In the rows, zero is written as 128.
One turn sends every row of this set to another row. A few are shown first. Where does it send the rows asked after them?
Q_277: [135 138 133 106 122 123 142 104 115 126 140 168]
Q_717: [141  87 129  92 121 102 130  97 121 131 173 155]
Q_980: [147 129 135 104 120  99 127  96 122 127 126 177]
Q_487: [134 100 130  87 123  73 134 107 117 123 134 127]
Q_764: [123 137 116 116 124  91 139 111  95 130 145 132]
Q_4: [137 125 136  99 119 116 132 107 115 127 181 126]
Q_49: [152 125 139 108 118  99 135  98 132 125 125 174]
Q_695: [134 119 134 101 116 114 124 102 124 132 182 124]
Q_48: [133 101 129  86 124  73 132 108 114 123 135 127]
Q_374: [134 123 133  99 117 115 125 104 117 130 182 126]
Q_13: [137 115 133 116 111 117 137  91 155 135 144 157]
Q_973: [132 117 123 129 116  85 151 105 139 132 147 120]
Q_493: [138 119 137 103 116 114 132 104 128 129 182 124]
Q_794: [140  92 128  89 124 103 128 100 110 130 173 158]
Q_753: [115 126 110 117 117  88 118  98 108 142 148 129]
Q_894: [143 124 132 104 117  98 117  91 126 132 127 176]
Q_245: [143  97 131  90 126 104 138 105 107 125 172 159]
Q_638: [144 128 128 138 127 101 125  95 110 127 126 129]
Q_363: [133 132 125 123 122  89 160 115 115 125 145 127]
Q_738: [121 114 114 124 113  84 126  95 135 142 149 121]
Q_987: [127 118 124 109 111 117 115  85 140 143 144 161]
Q_705: [141 126 125 138 126 101 120  92 112 129 128 128]
Q_475: [142 123 126 139 125 100 120  90 117 130 127 127]
Q_354: [145 118 133 108 115  97 119  89 139 133 128 172]
Q_169: [145 123 128 140 125  99 126  92 120 128 127 127]
Q_645: [134 101 130  87 124  74 134 109 114 123 134 128]
Q_150: [133  99 129  87 123  73 131 108 117 124 135 127]
Q_740: [148  93 135  93 125 103 145 106 116 123 171 156]
Q_110: [143 127 138 114 118 120 155 103 140 126 141 161]
Q_328: [146  87 133  95 122 101 139 101 125 127 173 154]
Q_821: [134 101 130  87 124  73 135 109 116 122 135 127]
Q_165: [139 122 138 102 118 115 136 107 123 127 182 124]
Q_864: [150 119 137 110 116  97 130  93 142 129 127 172]
Q_385: [126 132 124 103 118 121 118  94 115 137 142 168]
Q_207: [145 126 129 140 126 101 129  95 115 126 126 127]

Q_821 -> Q_645
Q_363 -> Q_764
Q_740 -> Q_245
And these:
Q_207 -> Q_638
Q_110 -> Q_277
Q_354 -> Q_864
Q_695 -> Q_493

One turn sends every row of this set to another row. A few are shown first. Where does it send the rows asked after them?
Q_622: [132 114 127 147 140 146 127 152 129 139 114 103 131 133 129 112]
Q_409: [127 131 146 130 122 123 112 145 120 126 146 131 161 135 121 112]
Q_967: [153 130 124 131 130 123 133 143 107 111 132 135 131 118 142 148]
Q_240: [133 127 115  99 128 113 143 132 126 126 135 147 107 121 128 128]
Q_517: [131 116 122 129 126 164 151 133 137 130 146 118 130 111 121 102]
Q_420: [115 123 155 138 118 162 131 128 132 134 121 117 147 115 127 113]
Q_448: [132 118 164 134 135 133 138 131 128 148 150 133 127 113 120 130]
Q_135: [122 105 108 134 127 143 124 130 123 116 120 143 129  99 126 117]
Q_455: [117 123 108 109 110 144 131 125 133 118 115 130 111 127 138 106]
Q_720: [141 128 169 125 123 128 125 127 126 133 134 141 112 130 125 131]
Q_643: [138 137 120 130 131 137 115 125 115 127 111 130 143 116 146 153]
Q_136: [123 121 106 152 132 145 114 145 118 138 121 126 129 129 125 115]
Q_83: [131 131  98 142 139 143 123 124 115 132 126 142 122 141 134 124]
Q_651: [108 149 122 132 114 134 143 133 147 137 118 104 149 129 120 130]
Q_86: [114 121 167 125 110 140 150 140 127 144 132 112 137 125 125 121]
Q_677: [128 134 144 141 134 141 123 137 136 140 122  87 128 125 128 115]
Q_8: [119 125 150 114 118 115 118 122 126 135 118 142 109 129 137 133]
Q_221: [124 147 121 127 121 121 135 107 111 128 147 121 105 132 127 139]
Q_751: [125 109 117 135 116 128 149 120 119 121 142 132 160 131 111 118]
Q_571: [139 122 145 141 124 145 147 122 130 146 146 122 136 104 125 104]
Q_390: [131 113 110  97 125 127 143 107 128 117 126 111 144 128 123 135]
Q_935: [110 120 127 101 119 133 122 133 132 120 118 137 102 136 135 131]
Q_952: [134 133 138  91 130 123 106 132 130 123 131 110 144 130 132 130]
Q_65: [124 101 132 136 134 162 137 132 131 120 115 128 143 113 132 117]
Q_850: [126 130 149 133 121 122 139 134 125 134 136  84 114 124 123 127]
Q_458: [132 118 121  94 105 116 119 128 119 116 127 105 136 120 120 131]
Q_431: [121 123 118 132 111 144 120 144 118 126 107 120 141 123 124 156]
Q_682: [132 151 124 133 133 114 132 140 119 120 154 128 135 107 135 141]
Q_760: [128 128 104 134 125 125 139 122 104 127 138 139 108 140 129 137]
Q_780: [123 144 126 134 114 121 163 152 139 122 139 107 138 130 117 126]
Q_459: [123 126 108 119 115 139 132 104 130 114 140 121 152 125 105 127]
Q_746: [133 140 141 123 128 121 148 113 122 128 140  98 106 136 131 137]
Q_692: [137 116 148 109 131 111 123 148 118 129 131 120 152 139 139 120]
Q_712: [128 145 162 104 118 131 150 130 135 143 138 121 124 136 128 124]
Q_934: [125 150 139 101 110 112 137 128 128 139 143 135 111 122 123 124]
Q_256: [108 114 102 118 121 150 144 128 136 134 131 120 124 111 134 105]
Q_870: [129 129 122 131 112 145 146 137 134 129  95 110 146 139 127 137]
Q_596: [140 158 127 131 134 113 156 132 135 122 144 119 140 123 139 122]
Q_326: [136 128 105 113 136 135 124 120 131 116 126 151 117 111 129 121]
Q_77: [127 124 134 132 141 135 136 125 130 128 145 137 168 143 123 117]

Q_8 -> Q_720
Q_967 -> Q_682
And these:
Q_746 -> Q_850
Q_712 -> Q_86
Q_390 -> Q_458

One turn sends every row of this set to another row. A few are shown first. Where does it send the rows asked after them?
Q_107: [125 107 129 122 151 147 113 142 128 126 122 166 132]
Q_146: [128 103 124 125 116 102 127 123 123 129 120 125 125]
Q_627: [123 100 126 128 129 114 130 118 105 124 114 117 132]
Q_545: [118 116 126 119 138 138 127 138 127 140 100 172 128]
Q_482: [136 109 130 122 109 167 134 127 132 137 117 125 126]
Q_909: [132 153 129 128 141 144 130 154 143 128 111 150 122]
Q_235: [133 118 130 124 107 110 119 133 110 143 120 108 127]
Q_943: [141 115 128 128 102 158 137 131 129 146 114 136 122]
Q_776: [130 123 128 125 146 152 114 165 125 137  97 154 127]
Q_192: [104 131 132 117 157 120 105 126 123 136 109 128 133]
Q_956: [132  90 123 125 128 131 127 138 119 146 115 162 122]
Q_159: [134 125 126 130 137 142 125 150 142 110 100 161 127]
Q_290: [142 138 120 144 115 139 142 145 135 114 119 134 118]
Q_672: [123 140 124 135 142 102 109 125 125 138 118 148 127]
Q_628: [126 156 122 128 137 138 114 123 141 136 115 113 133]
Q_866: [108 140 127 127 145 111 119 119 122 136  99 140 131]
Q_318: [131 114 130 127 114 117 118 126 109 127 122 104 133]
Q_843: [135 116 130 130 116 116 116 132 101 137 123 107 132]
Q_116: [131 134 122 121 117 112 121 128 117 159 112 115 119]
Q_109: [133 156 123 137 141 140 110 124 131 135 120 114 134]
Q_6: [142 131 122 140 132 120 116 124  98 147 125 113 124]
Q_74: [144 107 130 131 116 167 125 134 124 137 129 126 125]
Q_901: [126 152 129 128 145 151 133 148 137 121 104 144 128]
Q_788: [128 151 130 127 152 157 124 155 133 128 109 141 127]
Q_558: [123  98 127 127 133 117 117 135  98 146 121 115 127]
Q_562: [135 123 127 122 136 141 114 164 145 130 105 160 124]
Q_198: [126 137 124 140 126 155 148 143 114 124  99 123 125]
Q_465: [140 132 124 131 123 146 120 166 141 134 134 123 113]
Q_664: [129 114 123 132 143 137 120 142 123 135 116 178 129]
Q_190: [132 151 128 128 148 149 120 162 136 134 116 146 124]
Q_158: [133 123 127 130 137 125 115 115 116 121 130 101 130]
Q_449: [130 102 126 121 120 104 116 137 117 149 127 124 121]
Q_293: [136 161 120 138 138 135 112 128 127 148 117 121 132]
Q_683: [130 124 127 134 146 154 125 151 122 119  93 156 132]
Q_539: [122  89 123 117 126 132 133 132 127 137 109 157 124]
Q_649: [113 107 131 111 146 147 120 139 135 131 107 161 131]
Q_640: [149 113 126 136 108 159 130 136 122 148 126 138 122]
Q_948: [124 129 127 124 132 160 127 165 122 144 112 113 121]
Q_995: [130 115 129 121 108 111 121 128 118 133 119 107 130]
Q_991: [123 125 125 111 120 116 122 118 136 137 117 104 124]
Q_138: [132  86 124 128 138 138 122 136 116 135 124 155 125]
Q_417: [129 160 121 129 132 134 115 127 137 149 109 119 129]
Q_847: [122  82 126 119 137 140 126 132 124 129 117 150 128]
Q_197: [119 133 130 127 156 113  94 133 126 138 127 135 128]

Q_318 -> Q_995
Q_539 -> Q_956
And these:
Q_190 -> Q_788
Q_627 -> Q_146
Q_74 -> Q_482
Q_116 -> Q_6
Q_628 -> Q_417
Q_107 -> Q_649
Q_776 -> Q_683
Q_948 -> Q_198
Q_672 -> Q_197

One turn sends every row of this set to another row. A few are shown first. Where does it send the rows asked after them?
Q_632: [133 143 131 149 149 143 141 131 103 143 110 150 148 135 113 132 150 140
 143 133 125 119 120 136 119 135 123 134 144 147 130 129 106 130 124 157
 106 134 142 121 124 130 122 139 121]
Q_950: [117 149 110 152 117 117 129 124 118 143 139 124 152 121 122 109 131 128
 153 130 138 137 114 125 151 114 148 120 141 155 128 131 149 133 118 131
 116 126 130 131 118 124 131 156 141]
Q_647: [155 122 123 142 120 117 146 118 133 112 122 139 107 138 105 124 122 133
 120 127 147 128 135 136 120 141 152 120 141 157 146 110 101 130  93 145
 131 127 166 119 108 127 129 144 140]
Q_123: [144 123 138 128 137 139 144 115 127 137  98 128 113 134 131 121 119 126
 119 135 144 118 139  93 114 125 104 109 100 126 161 132 116 137 134 152
 143 126 107 123 121 145 162 130 105]
Q_505: [128 143 128 158 145 145 146 142 122 137 109 130 143 137  92 133 145 138
 153 142 123 113 109 137 115 135 126 140 127 148 136 135 115 138 132 159
 117 132 131 115 116 145 137 128 126]
Q_376: [151 126 131 117 119 124 121 101 143 120 122 139  90 115 125 118 102 124
 114 142 127 131 143 103 108 112 124 104  97 132 150 130 132 139 131 153
 145 113 119 126 133 138 147 149 122]
Q_219: [141 125 137 141 134 125 140 116 117 120 134 143 113 129 110 115 124 136
 126 114 152 134 131 132 143 135 159 122 149 147 134 113 112 141  86 145
 132 118 165 124 117 118 136 148 125]
Q_895: [143 135 129 131 121 128 128 106 145 127 106 125 135 131 128 111 115 104
 124 124 133 149 141  99 112 118 129 117  93 134 155 144 133 129 166 140
 133 129 105 131 128 116 144 146 115]
Q_667: [116 142 111 160 106 111 132 141 131 127 125 130 146 116 120 108 135 125
 161 129 150 137 110 114 153 119 148 115 135 147 130 145 144 115 126 143
 117 126 144 121 114 128 134 151 136]
Q_422: [145 131 142 121 143 136 136 109 134 136  96 130 108 133 121 118 122 122
 115 139 142 132 132 101 109 118 107 103 104 129 160 142 120 131 140 149
 139 118 111 132 128 150 165 131 106]
Q_258: [157 120 126 129 123 134 124 107 145 108 124 133  93 115 131 116 101 111
 118 138 123 125 148 109 113 119 127 105  98 123 152 127 139 141 126 147
 141 111 118 127 125 136 138 150 123]
Q_888: [117 144 108 153 105 108 135 127 138 124 146 122 156 124 106 113 129 130
 147 111 150 133 118 109 142 104 144 124 135 140 142 128 143 128 127 132
 125 132 139 136 110 136 130 153 138]
Q_427: [136 131 137 144 121 122 134 122 132 106 135 144 114 134 116 106 130 129
 140 123 152 130 132 128 136 152 154 118 143 139 147 116 100 133  95 146
 126 104 168 118 105 120 132 141 140]
Q_629: [143 136 131 123 122 126 124 108 139 132 116 134 133 130 116 113 113 106
 125 129 130 151 138  94 103 113 128 104  90 131 158 142 129 131 156 139
 136 115 104 137 136 125 145 145 120]
Q_411: [121 136 127 152 133 146 152 145 110 142 121 150 138 130 110 121 147 132
 145 139 134 108 122 129 114 148 126 132 135 147 127 127 106 122 138 175
 112 127 147 116 120 134 134 132 134]

Q_411 -> Q_427
Q_219 -> Q_950
Q_376 -> Q_629
And these:
Q_647 -> Q_888
Q_123 -> Q_258

One turn sends every row of this set to another row. A few are shown first. Where does it send the rows asked after them?
Q_483: [123 124 111 134 129 133 129 132 100 128 163 124 116 150 114 140 140 129
 119 132]
Q_215: [124 133 119 114 145 121 147 156 153 124 136 133 129 124 115 133 114 108
  91 156]
Q_853: [146 122 115 133 109 125 120 143 137 145 124 124 148 125 141 130 130 137
 127 118]
Q_397: [128 113 110 126 169 115 133 140 119 121 139 126 144 105 112 106 119 122
 142 126]
Q_52: [125 113 111 120 168 117 135 141 121 118 139 127 150 107 109 108 119 126
 140 124]
Q_758: [123 135  95 145 143 110 114 145 129  99 141 134 111 111 152 126 135 126
  95 128]
Q_214: [123 135  94 143 145 108 116 140 128  97 124 134 114 114 144 126 134 124
  88 124]
Q_148: [127 132 117 121 146 118 145 158 150 129 136 131 123 123 117 131 115 103
  94 159]
Q_87: [116 136  96 132 143 112 117 140 132  90 129 137 124 116 143 128 134 132
  86 119]
Q_238: [126 132 118 120 145 119 144 160 151 129 146 131 122 122 122 132 115 105
  97 160]
Q_509: [121 125 111 128 131 132 131 125 101 121 140 126 124 155 100 139 138 129
 109 126]
Q_267: [116 135  98 135 141 113 116 146 133  93 146 137 121 113 152 129 134 135
  91 123]
Q_752: [127 113 111 125 167 117 133 144 120 122 148 126 144 104 116 107 119 124
 145 127]
Q_936: [147 122 115 134 110 124 120 141 136 145 119 123 147 124 140 130 130 136
 126 119]
Q_348: [122 133 119 114 144 121 146 160 154 124 146 133 129 123 121 134 115 110
  94 157]
Q_971: [146 122 115 132 110 125 121 141 137 143 118 124 149 125 139 130 130 137
 125 117]
Q_249: [127 124 109 139 132 130 129 127  97 129 145 122 112 150 106 138 139 123
 116 132]
Q_810: [117 124 113 124 128 135 131 130 103 120 157 128 127 154 108 141 139 135
 113 126]
Q_463: [124 113 112 120 167 119 134 144 122 119 148 127 149 105 114 109 120 128
 143 124]
Q_106: [146 122 116 132 109 125 121 142 138 143 123 124 150 125 140 131 129 139
 126 117]

Q_509 -> Q_810
Q_238 -> Q_148
And these:
Q_214 -> Q_87
Q_752 -> Q_397

